Look-ups in named tables: a row name and a column name give one cell, copied from the table.

mabiped =
cols = mipel, vubi, dis, guvem
vedigi: [-5.74, 3.19, -8.25, 6.70]
munavep: [-2.07, -0.50, 7.29, 4.17]
vomi: [-7.09, -4.28, 3.43, 5.10]
tavite: [-4.41, -4.18, 3.62, 1.82]
sadome: [-1.41, -1.55, 4.31, 1.62]
vot: [0.87, -1.50, -1.72, 6.89]
fope: [-1.12, -0.16, 1.51, -2.37]
zed: [8.15, -4.72, 4.37, -0.62]
bezomo: [-0.57, 0.61, -0.64, -3.77]
rus: [-6.81, 2.15, -5.08, -2.30]
kek: [-0.09, 5.06, -6.32, 4.23]
kuzofur: [-7.71, 4.79, -7.59, 7.46]
begod: [-3.56, 1.95, 7.84, -1.66]

sadome, guvem -> 1.62
fope, guvem -> -2.37
bezomo, vubi -> 0.61
kek, dis -> -6.32
zed, dis -> 4.37
kuzofur, dis -> -7.59
zed, vubi -> -4.72
munavep, mipel -> -2.07
bezomo, guvem -> -3.77
kuzofur, mipel -> -7.71
sadome, mipel -> -1.41
vedigi, mipel -> -5.74
zed, mipel -> 8.15
Row with the largest mipel: zed

Table gosu
        mun  veripu  mivur   tos  pibepit   fak  kelef   met  tivasof
lakam  -860    -264   -223  -274      283    52     35  -160     -409
geg    -290    -294    102  -712      -42  -308    478    50     -456
mur     840    -963   -136   390     -674   -48    131   -59     -124
bemo   -283    -167    285    59     -164  -556   -272   626      384
tov    -627    -263   -665   354     -139  -493    -73  -175     -529

What is the veripu of geg in gosu?
-294
What is the met of tov in gosu?
-175
What is the met of lakam in gosu?
-160
What is the tos of bemo in gosu?
59
What is the pibepit of geg in gosu?
-42
What is the pibepit of mur in gosu?
-674
What is the kelef of tov in gosu?
-73
What is the fak of geg in gosu?
-308
What is the veripu of bemo in gosu?
-167
What is the tivasof of geg in gosu?
-456
What is the kelef of geg in gosu?
478
What is the kelef of mur in gosu?
131
What is the mivur of bemo in gosu?
285
What is the fak of bemo in gosu?
-556
What is the met of bemo in gosu?
626
Which row has the largest mun? mur

tili =
cols = nelidi, nuz, nid, lek, gasim, zotalup, zum, kepi, zasa
niram: [6.5, 4.8, 8.0, 6.0, 4.5, 4.0, 4.4, 8.8, 8.6]
nefezab: [3.6, 4.9, 5.0, 4.5, 6.0, 4.9, 6.5, 5.4, 4.0]
lomagal: [5.6, 4.6, 6.7, 4.5, 5.1, 4.6, 6.1, 6.8, 5.8]
ber: [6.2, 5.0, 6.9, 5.8, 4.6, 4.5, 4.5, 7.3, 7.4]
kas: [5.6, 6.5, 6.6, 2.5, 5.8, 6.5, 4.7, 4.5, 6.0]
bova: [2.9, 6.4, 4.8, 5.5, 6.3, 5.3, 3.7, 5.2, 5.7]
vosede: [5.5, 4.8, 5.8, 5.3, 4.8, 4.2, 5.7, 6.4, 5.5]
pevim: [3.8, 5.7, 5.0, 6.0, 5.8, 5.1, 4.1, 5.6, 5.8]
kor: [4.4, 6.0, 5.0, 5.0, 5.5, 5.0, 4.6, 5.1, 5.3]
gitapa: [4.6, 5.5, 4.0, 4.8, 5.7, 6.4, 4.9, 3.3, 4.1]
zedobek: [6.1, 4.2, 4.9, 5.9, 4.6, 5.1, 5.8, 5.3, 4.8]

zedobek, nuz: 4.2
ber, nuz: 5.0
kas, zasa: 6.0
niram, kepi: 8.8
pevim, lek: 6.0
kas, gasim: 5.8
zedobek, gasim: 4.6
lomagal, zotalup: 4.6
Row with the largest nelidi: niram

